In the rows, 128 means zero.
One hidden turn or mirror swaps the rows below in pairs. Which row is each named row swapped with?
The rows were stretched afterwards, more along some directions than others.
J_235: 140 101 143 101 145 151 161 139 95 105 121 157 107 139 128 151 112 126
 134 147 139 146 125 128 140 169 133
J_520: 126 129 137 124 118 95 129 121 118 114 130 106 172 156 137 124 96 131
 172 105 121 133 96 148 152 128 123
J_420: 113 131 131 121 118 91 125 121 114 115 134 96 169 152 137 116 91 137 176
 101 114 143 103 141 152 125 109
J_684: 110 117 131 171 126 123 139 122 128 115 111 89 117 102 135 124 123 113
 131 137 107 143 157 135 118 101 76
J_654: 136 140 147 133 97 113 146 153 136 120 104 100 116 163 118 106 143 125
 150 134 126 151 85 120 164 134 101
J_703: 134 150 137 146 92 131 135 148 138 121 94 116 120 161 131 103 141 138
 153 129 126 150 105 114 169 133 107
J_265: 128 138 151 138 85 117 147 136 136 120 111 116 114 165 120 117 138 127
 148 130 112 155 94 121 158 127 96
J_43: 134 109 181 133 128 123 169 137 142 120 127 136 109 107 107 116 120 113
 148 162 128 143 134 112 116 126 118
J_620: 123 132 122 122 132 93 132 121 106 119 129 97 171 144 133 113 91 127 171
 111 125 137 96 143 152 146 116
J_993: 111 131 126 129 117 105 124 125 116 119 121 99 176 145 147 120 90 124
 180 105 134 137 112 143 155 141 124
J_532: 139 139 140 152 86 123 140 142 143 123 102 110 109 154 119 113 144 122
 150 139 125 145 100 116 166 131 106
J_384: 142 99 131 147 144 106 146 109 136 126 130 152 112 140 118 104 124 131
 142 145 138 130 101 103 135 144 148
J_436: 119 130 126 120 126 100 122 121 110 112 134 111 171 153 149 125 90 130
 168 106 127 135 102 148 151 142 115
J_607: 142 100 124 141 151 103 147 119 128 142 142 136 126 127 105 102 118 144
 154 116 127 143 102 111 136 136 138
J_370: 138 123 147 136 88 125 152 146 130 121 115 113 118 162 117 114 142 126
 155 137 121 148 89 120 168 150 110
J_663: 139 84 138 144 144 104 153 120 130 133 142 158 106 120 103 101 121 136
 144 140 132 148 102 104 133 120 142
J_978: 137 145 150 139 140 135 136 140 126 129 76 130 123 107 116 86 128 131
 115 142 137 126 161 123 108 103 124
J_652: 159 176 126 132 135 125 138 143 138 127 106 112 123 151 109 96 126 135
 109 111 151 140 122 111 123 99 121
J_156: 124 93 156 125 105 137 167 115 144 131 146 101 129 114 125 137 121 119
 138 110 92 117 115 138 126 94 110
J_674: 120 96 144 109 144 152 157 139 94 108 124 138 97 125 142 167 110 111 136
 153 143 143 133 130 136 173 122
J_394: 130 96 159 127 106 138 160 121 133 129 151 100 133 116 129 131 124 129
 131 109 103 122 103 141 127 100 109
J_78: 159 158 122 115 138 125 95 128 125 135 105 97 147 127 110 109 106 141
 139 85 157 133 153 153 160 114 133
J_382: 129 109 147 126 120 137 168 121 134 131 146 97 136 112 119 120 131 122
 124 117 105 112 103 136 127 104 110
J_14: 121 146 124 118 132 95 111 121 124 120 126 93 169 148 134 124 95 124 166
 111 128 132 95 141 163 143 110
J_223: 150 98 131 139 154 95 143 125 132 133 141 151 103 123 112 94 120 138 132
 138 130 132 99 104 132 135 130
J_771: 134 167 139 129 159 119 128 144 120 122 70 121 128 109 125 84 124 140
 113 130 146 126 157 123 110 112 117
J_564: 129 103 144 94 145 145 153 147 86 108 123 137 107 137 140 157 102 117
 139 147 143 137 116 139 137 176 117
J_624: 132 103 149 126 120 136 164 113 140 122 143 101 143 118 113 130 126 128
 130 113 102 123 107 139 124 100 113
J_767: 145 143 143 141 99 127 135 142 137 114 102 125 104 160 123 112 141 134
 138 144 125 151 104 109 164 136 109
J_578: 134 111 180 135 123 128 165 136 150 129 120 127 109 105 101 121 122 100
 149 152 125 140 144 113 118 122 122
J_191: 113 123 128 173 127 119 143 124 139 125 115 85 114 101 127 116 126 110
 136 135 110 139 160 130 120 90 81
J_889: 164 91 132 128 153 101 148 115 122 123 146 156 111 137 102 101 119 145
 130 134 120 141 95 110 134 127 137
J_479: 162 158 125 113 144 111 96 133 114 133 107 95 137 134 107 115 105 132
 134 94 155 132 151 157 156 114 121
J_735: 155 157 124 112 142 118 89 131 113 133 104 85 146 126 110 121 96 131 136
 78 147 130 149 164 156 111 118
J_776: 159 148 125 116 137 121 91 129 116 132 113 84 143 121 108 117 98 129 136
 80 145 128 150 162 156 111 122
J_494: 136 120 171 132 127 131 159 137 146 123 122 126 113 100 101 120 115 105
 149 150 126 140 140 118 124 129 120
J_738: 105 113 128 173 126 127 133 112 132 120 116 93 114 103 132 129 122 109
 126 135 103 140 156 136 115 98 79
J_629: 161 161 120 106 152 115 91 131 113 131 113 87 143 123 109 123 95 132 134
 85 150 126 147 161 156 114 122
J_822: 122 140 125 114 134 79 126 135 109 117 126 83 172 145 134 111 89 125 173
 104 129 132 91 156 155 135 105
J_188: 160 161 127 127 126 122 141 138 144 137 118 107 131 155 109 104 121 137
 119 99 139 144 113 109 137 105 122
J_122: 131 92 150 124 127 152 167 143 101 125 130 139 102 127 123 154 115 124
 150 144 135 145 129 129 143 160 138
J_201: 113 119 128 179 122 123 133 121 133 116 113 88 116 108 129 117 128 111
 132 136 109 142 160 132 113 88 85
J_861: 151 101 130 131 158 90 135 124 132 125 142 165 109 134 104 101 124 146
 130 140 135 143 103 101 145 127 125
J_357: 158 169 130 133 129 120 140 144 143 129 113 115 124 159 107 95 129 142
 115 109 149 143 114 109 130 93 123
J_495: 123 97 138 118 140 142 154 149 98 111 116 136 98 120 126 161 112 114 145
 149 140 140 132 129 135 155 119
J_685: 113 107 131 170 126 123 142 118 142 119 119 99 108 102 123 123 130 105
 125 146 104 140 151 132 113 95 84
J_763: 130 105 147 109 147 144 151 140 94 104 119 153 91 132 133 171 111 113
 122 167 142 147 136 119 135 155 112
J_314: 162 157 123 116 144 119 91 135 113 135 106 94 140 126 111 109 103 139
 135 82 148 128 157 155 153 109 125
J_647: 130 112 168 131 137 129 160 137 147 119 121 135 107 101 105 120 119 106
 142 167 129 141 145 113 114 126 122
J_422: 144 107 125 125 158 107 132 112 109 118 144 155 112 125 130 111 111 149
 134 134 137 137 107 107 144 143 115
J_821: 125 142 153 136 138 129 146 128 140 132 77 136 118 115 119 89 133 126
 120 134 132 130 159 113 107 99 130
J_445: 161 162 128 138 118 130 136 136 144 135 108 109 129 150 114 107 123 134
 110 104 139 135 124 115 124 94 126
J_20: 130 114 175 132 132 130 163 138 145 118 126 141 105 111 105 122 119 113
 143 164 130 140 140 111 117 127 122
J_770: 154 101 129 130 157 91 146 117 129 123 139 147 110 140 103 93 123 144
 123 132 127 140 86 111 139 132 134
J_722: 115 91 138 126 112 170 157 137 107 122 118 136 110 128 155 162 106 107
 153 141 136 130 129 132 156 186 129
J_30: 134 146 147 126 148 132 132 137 122 132 79 115 132 105 116 92 128 121
 115 130 135 116 153 125 110 116 125
J_683: 123 149 135 149 91 122 131 151 138 120 102 113 121 171 137 111 144 128
 142 141 132 142 102 120 165 136 101
J_365: 158 167 128 136 126 126 133 144 145 135 109 117 123 158 113 94 134 140
 109 105 147 142 120 108 130 98 126
J_89: 162 162 132 124 132 127 146 134 140 134 121 115 127 152 107 107 126 138
 113 100 139 141 113 112 129 100 128
J_145: 134 96 159 118 124 150 157 137 95 103 117 168 94 140 146 160 116 122 117
 156 138 140 133 114 132 164 126

Swapped with J_889: J_235
Swapped with J_122: J_607
Swapped with J_479: J_188
Swapped with J_776: J_652
Swapped with J_14: J_683
Swapped with J_822: J_654

One hidden turn or mirror swaps the rows below in pairs. Which row is each named row swapped with?
The rows were stretched afterwards, more along some directions than others.
J_791: 108 114 132 99 181 98 79 149 78 168 90 212 148 168 171 161 186 164 63 58
 209 152 122 131 157 165 154 100 98 150
J_57: 127 127 131 109 150 81 45 117 140 153 124 184 109 127 144 181 167 120
 127 136 127 150 98 160 129 123 210 68 123 157
J_112: 155 190 154 102 129 69 83 153 120 100 134 149 144 167 202 168 137 105
 116 102 174 133 114 182 113 179 165 105 89 148
J_51: 189 125 81 133 150 133 116 131 133 95 120 139 136 142 148 98 168 181 94
 118 144 117 78 139 158 169 126 96 124 190
J_566: 142 160 85 88 179 155 108 166 130 173 76 185 143 126 173 94 175 129 112
 73 185 106 101 137 186 119 135 108 172 139
J_54: 193 138 129 143 151 163 94 112 111 86 111 192 162 155 180 131 155 159
 109 119 151 103 102 150 150 163 199 117 133 150
J_338: 158 135 104 132 142 115 46 105 122 136 107 134 119 145 193 122 180 184
 116 171 139 147 66 120 165 122 185 91 76 162
J_971: 162 117 118 118 173 130 99 148 90 130 105 168 156 162 154 157 136 194 76
 103 201 119 91 119 139 139 138 133 119 105
J_9: 163 165 100 119 163 122 121 161 120 181 80 156 149 150 151 174 148 177
 113 134 175 163 85 125 162 100 151 82 108 115
J_721: 160 158 130 132 178 117 120 145 111 150 98 153 157 175 195 91 161 156
 124 96 192 92 112 145 180 137 111 153 113 125
J_433: 172 110 172 131 189 153 92 128 75 144 101 167 162 133 163 129 180 177 66
 113 189 117 82 162 167 150 141 132 121 119
J_880: 141 133 97 117 130 118 128 169 141 145 131 184 183 128 143 114 179 115
 129 107 175 181 108 142 173 152 168 79 128 155
J_859: 125 153 150 123 153 156 90 125 105 141 134 177 180 164 140 141 194 146
 123 92 127 141 115 102 205 145 176 104 127 156
J_114: 101 143 122 101 177 146 131 153 114 149 98 206 143 126 161 144 179 153
 106 65 202 137 120 139 184 153 124 82 92 106
J_531: 163 141 153 144 182 137 67 160 100 152 91 166 140 153 177 121 177 193 66
 108 212 124 100 150 187 155 159 125 75 143
J_944: 205 142 147 108 153 131 106 138 88 164 88 180 171 161 186 153 134 204 55
 144 163 142 119 139 135 167 118 104 95 115
J_813: 116 156 157 108 109 111 94 123 121 141 106 170 130 127 190 168 135 100
 142 128 148 142 122 188 137 136 159 102 116 126
J_637: 162 134 105 123 138 87 76 85 96 126 100 139 107 136 195 146 142 157 120
 159 133 113 61 135 145 102 189 77 86 141
J_182: 165 145 117 117 115 144 117 93 105 118 120 182 152 145 132 168 127 151
 101 168 154 174 120 89 106 146 142 98 140 123
J_561: 161 119 73 77 170 132 141 160 146 133 84 174 160 133 176 113 181 143 109
 56 164 125 76 158 162 111 141 111 183 169
J_317: 161 116 137 106 142 106 135 180 146 163 99 161 132 89 151 143 128 132
 114 127 214 161 120 160 112 127 106 92 126 132
J_183: 116 120 113 94 197 133 128 155 91 149 79 168 150 133 194 147 176 174 100
 89 197 167 123 151 150 135 94 122 100 109
J_15: 149 113 80 122 127 140 125 134 151 123 144 157 133 108 95 104 160 124
 142 123 125 108 79 101 179 95 166 103 174 168
J_814: 139 134 159 92 188 109 109 163 118 138 94 164 164 109 194 126 183 139 91
 57 208 123 105 198 195 140 137 117 134 133
J_939: 110 118 136 81 157 181 88 121 108 132 113 195 168 142 184 121 161 144 98
 101 172 137 137 146 147 164 102 131 174 126
J_977: 137 147 136 127 99 129 91 126 147 120 131 193 129 100 125 166 131 134
 114 160 132 175 118 125 153 172 171 49 112 124
J_12: 186 134 42 95 159 138 120 134 144 120 100 182 173 137 166 133 147 178 85
 121 159 149 108 123 154 133 122 79 182 154
J_206: 169 123 131 118 162 140 69 142 85 118 110 149 180 152 156 144 184 187 55
 153 186 153 77 104 140 158 157 132 107 138
J_730: 143 145 128 116 145 188 105 143 133 128 118 232 188 161 143 112 167 154
 70 82 215 142 130 123 159 192 170 78 153 137
J_241: 219 178 125 148 163 126 78 109 115 115 105 156 156 148 149 154 153 146
 139 154 126 97 92 121 148 130 194 110 149 138
J_77: 203 131 127 137 137 168 116 157 121 116 104 205 168 156 151 117 141 144
 86 90 173 103 107 149 128 167 176 112 177 156
J_686: 147 129 104 123 150 161 92 90 118 142 85 186 86 128 195 87 166 169 102
 117 184 96 84 132 158 129 153 91 100 125
J_545: 153 129 131 138 190 158 124 138 86 147 88 167 148 168 138 142 170 187
 117 80 155 123 102 131 154 131 126 131 126 127
J_512: 124 107 162 115 129 148 50 135 93 168 105 174 131 94 151 150 193 118 91
 168 147 168 80 143 133 139 194 97 119 153
J_18: 128 118 143 98 90 88 151 161 160 132 157 154 130 108 121 127 150 107 129
 122 185 167 94 152 123 136 152 91 95 160
J_227: 199 132 124 138 136 112 75 131 151 119 114 153 110 148 166 126 142 146
 109 141 125 98 77 146 136 135 210 110 101 176
J_751: 100 140 135 74 130 76 82 128 138 158 141 137 122 95 165 143 162 122 142
 155 154 153 97 140 150 97 137 78 95 142
J_179: 181 144 96 98 165 100 87 120 123 133 86 137 150 123 224 145 145 183 120
 192 122 154 75 175 161 100 133 106 133 94
J_106: 162 103 140 142 159 137 69 142 100 155 109 167 123 127 145 170 164 163
 128 154 144 131 68 137 145 115 181 129 106 134
J_603: 173 152 108 117 128 85 65 106 145 147 114 151 133 125 165 139 156 139
 139 182 142 123 91 122 181 95 168 88 111 133
J_702: 166 93 72 63 173 112 122 172 84 179 82 180 175 131 204 159 164 151 104
 147 184 172 68 155 109 113 132 107 128 157
J_383: 169 169 131 119 130 102 131 185 146 181 111 179 145 138 118 165 141 120
 128 129 195 149 114 136 144 145 150 87 122 142
J_389: 182 115 95 89 124 109 155 141 116 99 111 150 165 125 173 148 135 169 62
 110 222 164 61 174 134 150 132 77 118 125
J_724: 154 148 69 106 166 138 119 136 124 140 79 184 151 134 157 102 180 135
 105 98 195 141 116 118 140 101 149 111 167 167
J_281: 135 141 77 81 142 127 108 144 164 136 131 181 151 124 142 128 122 136 99
 129 171 184 136 128 149 156 132 59 148 125
J_508: 130 114 142 122 158 145 87 108 108 123 114 187 123 136 173 129 135 124
 77 90 230 111 127 137 116 153 158 101 113 165
J_213: 121 136 133 88 124 72 131 163 144 130 137 127 135 92 112 172 133 117 117
 138 186 157 102 150 122 119 105 90 116 148
J_729: 103 132 136 98 121 129 82 128 173 127 129 145 123 84 145 143 156 130 121
 151 113 145 104 181 153 158 155 38 123 116
J_49: 144 146 115 122 153 112 105 113 146 139 108 117 127 120 125 141 121 84
 124 116 118 110 128 155 123 135 124 117 162 151
J_800: 182 113 98 135 117 104 85 91 120 99 114 139 123 149 166 122 177 163 119
 152 85 119 53 149 154 133 215 120 122 172
J_343: 165 158 164 93 118 114 75 131 129 102 152 153 140 137 169 173 131 159 77
 144 147 157 95 182 132 198 153 52 82 139
J_58: 188 139 97 134 158 174 81 154 117 121 100 205 154 163 138 133 174 161
 119 108 160 124 109 115 171 174 161 130 173 155
J_242: 151 157 123 120 152 143 65 135 145 196 112 160 157 146 173 117 172 133
 121 132 110 159 126 137 168 147 196 90 124 155
J_692: 211 135 122 93 177 113 89 166 114 150 74 199 168 146 212 136 153 189 55
 114 237 118 93 181 182 144 137 103 112 112
J_100: 143 147 163 117 114 163 70 119 107 142 117 158 149 145 145 154 139 165
 80 164 124 151 117 114 128 184 141 100 104 98
J_893: 123 139 114 94 141 115 105 154 129 121 106 185 155 153 153 149 181 94
 129 88 196 153 87 122 114 128 168 141 148 176
J_42: 121 92 135 74 125 113 92 166 164 113 120 173 151 120 153 134 132 127 62
 114 161 156 124 172 108 152 126 114 163 180
J_341: 138 142 146 103 188 137 151 135 101 170 90 184 161 118 183 165 131 140
 112 108 202 137 144 157 154 136 91 109 135 89
J_395: 161 154 95 108 98 119 99 116 134 154 104 185 150 183 181 168 114 173 89
 146 165 174 134 144 123 143 148 68 101 133
J_454: 166 134 89 122 136 106 107 96 95 106 88 131 116 159 180 148 150 195 107
 130 102 140 74 158 126 134 148 80 91 148
J_717: 135 123 143 98 123 84 135 132 141 142 132 131 154 72 171 159 130 127 127
 170 196 178 113 183 142 120 99 74 104 129
J_418: 155 126 146 119 164 116 78 136 101 149 60 195 183 147 183 161 162 201 47
 118 198 164 134 154 183 137 150 110 97 134
J_492: 142 114 68 88 163 148 120 154 144 80 114 166 169 108 140 110 167 151 86
 75 176 137 91 124 165 121 149 106 201 142
J_214: 118 122 157 76 167 157 77 138 131 160 141 181 191 148 162 136 184 140
 117 137 106 174 147 120 161 136 134 139 179 140
J_640: 146 156 111 103 138 131 92 127 129 151 111 147 136 106 172 131 157 114
 130 159 115 117 95 162 131 135 140 77 153 127
J_173: 133 115 171 148 156 136 90 137 93 142 88 159 140 80 167 144 165 166 92
 147 217 128 94 166 178 120 155 95 106 93
J_93: 118 144 114 112 142 116 82 140 162 144 114 127 102 123 161 116 166 115
 152 131 109 120 105 170 129 124 158 89 120 147
J_254: 153 153 127 118 168 111 71 158 94 140 134 155 158 122 160 157 155 156 97
 155 193 174 125 121 145 185 143 97 79 146
J_828: 184 155 116 118 137 119 37 138 147 137 95 181 104 151 160 129 162 149
 127 136 162 105 74 125 129 155 184 95 98 163
J_320: 154 123 97 125 140 132 71 86 89 105 88 146 126 186 193 117 163 187 56
 109 154 112 86 136 139 167 172 115 98 166

Swapped with J_317: J_724
Swapped with J_383: J_12
Swapped with J_791: J_57
Swapped with J_49: J_702
Swapped with J_281: J_880
Swapped with J_18: J_492
Swapped with J_730: J_977
Swapped with J_241: J_944

